One vector is turned by the same rotation once a step. Each row is the vector after some number of steps, and that number follows the row.
The counts run from 0 to 606.
[ 10  -5  -7   6 -13   3  14  -1  22   3   9  -7  -2   1 -14   6   6   2
 -32   0  -8  -3   9   7   0  18  -7   4   3   7   7   5  -1   5 -13   6
   4  -3  -3  -9  13  -1 -11   0 -23  -9   2  -9  12  -7  -5  -2   6  -3
  10  22  16  -8   6 -12   1] -> 531
[ 20   7  -3  -8  -6   0  16  -2  27   0   3  -9  -4   6  -5  -3  -6   1
 -15   9 -11   1  21   1   2  25   2  13  -2   3   7   3  -1   7 -16   0
  -4   3  -5 -12   4  -1 -15 -11 -23   9  -3  -3   3  -8   4  15  -4 -13
   9   7  10  -7  -2  -4   7] -> 387
[ 12   6 -10   4 -11   6  19   7  20  -4  -1 -12   7  -1  -3   2   4  -4
 -24  14   6   2  16  -2   1  11   7   6  -2  -3  -4  16  -2   7  -9  -3
 -16  -2   5 -12   7   0 -11  12 -18   2  -5  -5  -2  13   3   4   9   0
   2  14  17 -10  -3 -25  13] -> 101
[  7  -6  -4   8   3   1   7   2  19   1   8   0   7   0  -8   1  10  -2
 -19  -1 -14  -2  -2  16   3  28  -1  15   3   3   8   2  -6  12 -10   4
   6 -10  -2  -4  13  -2   0   1 -17   0   0  -7   2  -9 -10   4  11   3
  10  24  16 -14   1 -10  10] -> 593
[  3   5 -10  22  -2  13   2  11  16  -6   1 -12  17  -5  -2   5   6   3
 -14  22  -7   2  13  12   8  17   5   8   6   1   0  -4  -1   4 -10   4
  -2  -8  -4  -6  14   2 -10   6 -17  -3  -2  -7  -1  10 -14   5   1  -6
   5  22  12 -11 -13 -19   1] -> 237
[  9  -7   0   4   1   2  14   1  18   5  -9  -1  15 -12 -12  -2   7  -4
  -5  11 -14   9  11  -1  -6  24   7   8  -4  -2   9  -3 -16   4  -9   5
  -5  -6 -15  -9   8  -9  -4  -1 -13  -2 -22   4  -2  -5  -6   7   7  -5
  -2  20  14  -9   2 -13  12] -> 516
[ 20  -7 -14  10   0  -5  -7  -3  26   0   4 -15   6   0 -11  10   6   5
 -19   6  -2  -7  15   2  -5  16   2   6  -3  13   5   2 -10   9   4   9
   7  -4   2   0  14  -8 -10   0 -10  -6  -5  -4   5  -8  -3  14   7  -8
   6  11  18 -15 -16 -17  -1] -> 144
[ 18  10  -8   4  -1   7  11   5  21  -1   3  -9   0   1  -8  -2   0  -5
  -6  18  -3  -3  24  -3   1  24   5   4   2   2   2   7  -3   9 -13  -8
  -9   9   1 -11   4  -4 -11   4 -11  -4 -12  -5   6   5   1  14   6 -14
   9   8  12 -15  -2 -19  14] -> 161
[ 12  -9 -15   4  -4  -1   7   0  13  -2  -4 -10   1  -5 -10   0   9   2
 -17   2   7   9  17   8  -7  17   6  10  -2   9   6   6  -6   1  -3   9
  -6 -17  11  -7  18 -12 -12  -5 -13   2  -9  -6   6  -2   4  -7  12   2
  -9  17  11 -11  -3 -26  13] -> 340
[ 18   1  -8   9  -5   0  11   4  16 -15   3  -5   9   0  -2 -13   5   2
  -9   5 -15  -5   7   9  10  27  -7   8  -1  -4  13   7 -12  10 -18   0
   4  -8  -2 -22  13  -4   3   4 -11   2  -2  -8   4  -3  -1   3   7   6
  10  15  13 -13   2 -13  17] -> 584
[ 15   4  -6  -7  -2   1  21   6  25  -3   6  -7  -3   0   0  -6  -3  -1
 -21   7 -10   3  12  10   1  28   0  16  -2  -1   3  12  -1   8 -24   2
  -5  -5   1 -12   6   5  -7  -2 -21  11   1  -8   0   0   2   7   2   2
   3   8  13 -11   1  -4  14] -> 97
[ 14  -2 -17   4  -3  -9   1  -2  13 -11  -2  -1  10  -1  -1 -10   8   0
  -5   3  -5   6  18  11   0  32   1   6   2   8   7   9  -4   6  -8   1
   1  -7   3 -22   9 -13  -6  -1  -3   1 -11  -6   4  -2  -1   0  16  -4
  -7   7  10 -11  11 -23  15] -> 575
[ 16  -2 -17   9   1  -5   3   1  12 -10   2  -9   4   2  -4  -5   5  -4
  -6   8 -10  -4   5   4   5  29  -8   9  -4  10   6  -8  -7   6  -9   5
   9  -5  -5 -16   5 -10  -4   4 -16   4  -9 -16   2 -10  -2   6  12  -3
   6  18   6 -20  -3 -17  12] -> 67
[ 18   8 -10  11  -5   7   9   4  21  -8   2 -10   2   0  -4  -3   3  -7
 -12  13   3   1  20   1   3  23   9   6   1   4   1   8   0   6 -17  -7
 -10   8  -1 -13   5   0  -8  15 -12   0  -9 -12  -1   9  -3   8  15  -6
   2  12  11 -17   2 -21  13] -> 162
[  6   1 -12  -3  -8   6  24   4  25  -8   2   3   9  -5 -13   1   2   5
 -13   6  -6  -8  13   6   1  24   2  14   1   3   0  11   2   9 -18   0
   4  -3  -7 -11  12  -2  -9  10 -17  -7   3 -12  -8   6  -2  -5  11  -3
  -2   7  20 -12   9 -12   6] -> 606
[ 10   2 -14  11  -7  -1   5   4  15  -3   1 -12  16   6   6   2   6  -1
 -11  14   3  14  15   9   4  18  11  17  -7  12  -9   4   0   7   4   5
  -7 -16  11 -13  10  -5 -10  -2 -16  15   2   2 -10   1  -3   5   9  -4
  -2  20  10 -11 -12 -23   4] -> 558
[  0   2  -6  -2  -3   8  11   3  22   0  -6 -17   4  -2  -6   1   2   6
 -20  11   0  11  18   5  -4  15   5   4   5  -5   7   5  -9   3  -8   4
  -5 -13   6   0  14  -3 -18  -6 -20   3 -13  -5  15   8   1   5  -2  -5
   7  16  10  -4 -15 -19   8] -> 174
[ 10  10  -8  -4   5   4  11   6  19   0  10  -9   3  -3  -4  -5   1  14
  -9  12 -15  -4  19   0  -8  28   0  11   7  -4  -2  15   0  13 -12  -5
   1  -5   9 -14   3   4 -18 -17 -15  -3  -3  -3  11   6  -2  13   0 -10
  -3   8  11  -3  -5 -12  10] -> 252
[  3   8 -19  -1   5   3  11   2  12  -4   6  -3  14   4  -1  -8   5  12
  10  16 -20   0  13   5  -2  30  -1  21   3   3  -8   9   2  11  -6   0
   6 -11   3 -19   1  -6 -16 -13 -18   4  -2  -2  -1   1  -3  10   7 -16
  -9  13   5  -4  -3 -13   9] -> 481
[ 13   3  -9   9  -3  -1   8   4  22  -2  13  -5  -3  -1   3  -5   2  -3
 -14   5  -4   1  17   6   3  22   9  19   4   6  -1  18   6   8 -14   3
 -10  -4   6 -20   5   4 -11  -5 -16   9   6   1  -7  -4 -10   7  12  -4
  -9  16  11  -7   8 -15   7] -> 323
[ 14  -3 -11   7   1   0   7   4  12  -6  -8 -10  18  -8  -6  -1   2  14
   7  23 -15   0  19  -4  -3  24  -1   7  -9   4   2  -9 -12   4   1   5
   2 -10  -9 -16   9  -8  -9 -11 -11   0 -16   2  -3  -1   2  10  -3 -10
  -1  12  12  -8 -15 -12   9] -> 60
[ 10   2  -8   7  -1   9  13   7  14  -5   3   2  16  10 -10  -5   5   6
   3   9 -15 -10   6   3   4  24  -7  11  -2  -6   0  13 -11  16   5  -6
   3 -16   5 -16  11  -7  -3   1 -11  -9  -1   3   0   7   4   8   8  -3
  16  19  22 -15  -4 -17  14] -> 429
[  3  -4  -4  15  -8  14  14   9  17   1   2  -2  16  -3 -13   4   8   6
 -16   8 -15  -3   8  -1   4  13   1   8   4  -5   3   6  -5   5  -4   0
  -3  -9  -9 -12  16   2  -7  -1 -18 -14   1   5   1   4 -11   0  -1  -6
  13  30  20  -4  -1 -11   1] -> 529
[ 11   0  -5  12  -1   4  10   7  24  -6   0   1  23 -10  -4   0   1   7
  -3  15  -8   0  23   6   7  25  13  15   2   0   3   7  -7  10 -11   0
  -1  -3  -8 -15  13   3  -6  -3  -4  -3  -2  11 -13   1 -11  10   2 -10
  -6   9  19  -8  -1 -13   0] -> 155
[  6   1  -5   3  -1   3   4  -6  23   7   9   0   4  10 -14   5   4   3
 -14   5 -16   1  11   6  -2  25  -1   8   8   3   7  -1  -5  12  -4   1
   8  -2  -3  -7   9  -7 -18 -11 -20  -4  -5  -7  14  -9  -4  14   3 -19
  16  19  13  -8  -5 -10  -1] -> 304
[ 16   1 -12   2  -3  -9   4  -5  14  -6  -3 -13  14   5  -2 -12   9   0
 -13   6  -9   4  14  -8  -8  20   6   7  -2  -5   4  18 -11  10   1   3
  -5  -5   9 -15   6 -12 -12   0 -11   8 -10   4   5   0   1   5  16  -2
  -2  14   8  -6  -3 -25  13] -> 422
[ 16  -1  -6  10   5   4   0   4  26  -2   6 -12   2 -11 -10   5   2   8
 -22  10  -6  -8  18   2  -7  19   1   8   7   3   8   7 -12  11 -10   5
   5  -1   4  -1  15   4 -12  -6  -6 -13  -7  -4   9   2  -6  14   2  -3
   4  11  19 -11 -14 -12  -1] -> 83
[  0   3  -8  -1  -3  -2   6  -3  23   3   3  -3  12  10  -9   2   9   1
 -23   5  -4   5  10  10  -6  25   2   4   6  -1   5  15  -4  20  -6  -3
   2  -2   6  -1  11  -7 -11   3 -14  -3  -6  -8  14   6  -5  10  15 -12
   9  11  17 -12  -3 -19   6] -> 596
[ 24  -4 -10  11  -7  -6   3  -5  12  -9   6 -12  -3   5  -6  -7   5   0
 -12   4 -13  -7  14  -2   3  27  -9   4  -2   9   9  -2  -7   3 -10   4
   2   0  -1 -23  10 -11  -7   1 -12   2  -9 -12   9 -14   2   7   8  -3
  11  14   9 -15   2 -15  15] -> 66
[ 13   2  -8  -3   1   2   8   5  17  -2  -4  -5  13   0 -10   2   0  12
  -6  14  -1   1  24   6  -4  25   3   3  -3  -2   4   7 -13  13   2  -3
  -1  -9  10  -7  10 -11 -10  -7  -2  -8 -13  -1   9  10   4  12   6 -10
   6   3  18 -16 -14 -20  10] -> 504
[ 11   1 -14   4 -10   9  14   5  14  -3   9  -6  -6  -2 -10  -5   4  12
 -23   3  -3  -2  16   9   1  20  -3   4   7   2   6  14   1   2 -12   1
  -5 -11  10 -18  17   0 -15  -7 -14  -7   2  -8  13   3   1  -8   2   1
   2  12  15  -1   7 -16  10] -> 179
[ 12  -4 -19   3  -6 -12   3   6  13   1   4  -4  16  -1  -1   6   7  10
  -8   8  -6   3  18  18   5  31   1  10  -8  14  -4  -1   6   6   0   0
   5 -12  10 -20   8  -4  -8 -20  -6   5   3  -5  -4  -2  -7   4  10  -4
  -9  10  14 -10   0 -13   9] -> 54
[  9  -5 -10  -9  -3   2  14   2  20   0  -6   6  14   8 -11   5  -2  12
   4   7 -12  -2  14  10   2  29  -2  13  -8   4   6  -3  -9  10   3   2
   8 -14  -4  -5  13 -12  -9 -14 -10  -5  -5  -3   1  -3   4  12   3 -13
  10   6  20 -15  -7  -6   4] -> 212
[ 20  -5  -2   8  -6  -8   2  -1  25  -1  -2 -11   6  -4  -2   3   5  -8
 -23  12  -4   9  14   5   0  22   8   6  -4   5  11  -4  -8   2 -16   9
  -3   2  -9 -10   6  -4  -8  -4 -12  12 -13  -1   1 -14  -9  13   4  -5
   2  16   9 -12  -7 -14   6] -> 227
[  0   0  -2   2  -8   7  21   4  20  -6  -7  -3  18   2  -8  -5   4   1
 -11  13 -15   3   2   9   4  23  -5   7   0  -6   9  -5 -10   8 -14   2
   0 -10 -15  -9  11  -5  -3   9 -23   4  -7  -9  -1   1  -2   2   2  -2
  14  19  14 -11  -5  -9  10] -> 524
[  9  12 -11   1  -5   7  17  10  21  -6   0  -7   9   3   0  -1  -1  -1
  -4  22  -9   2  14   6   8  25   3  16  -4   4  -4  -3   5   6 -16  -2
  -3  -2  -7 -11   2   3 -11   4 -22   9  -2  -9 -10   8  -2   7   4 -10
   4  10  10 -14  -6 -11   8] -> 389
[ 16   2  -5   3  -7  -6   4   0  29   4   2  -9  11  -2  -3  10   5   1
 -24  12  -3   7  22   0  -5  20  13   9  -4   6   0  12   3   9 -11   0
  -9   7  -3 -14   3   2 -16  -7 -11   0  -2   8  -5  -3  -9  13   7 -14
  -4  10  15  -4  -1 -15   1] -> 383
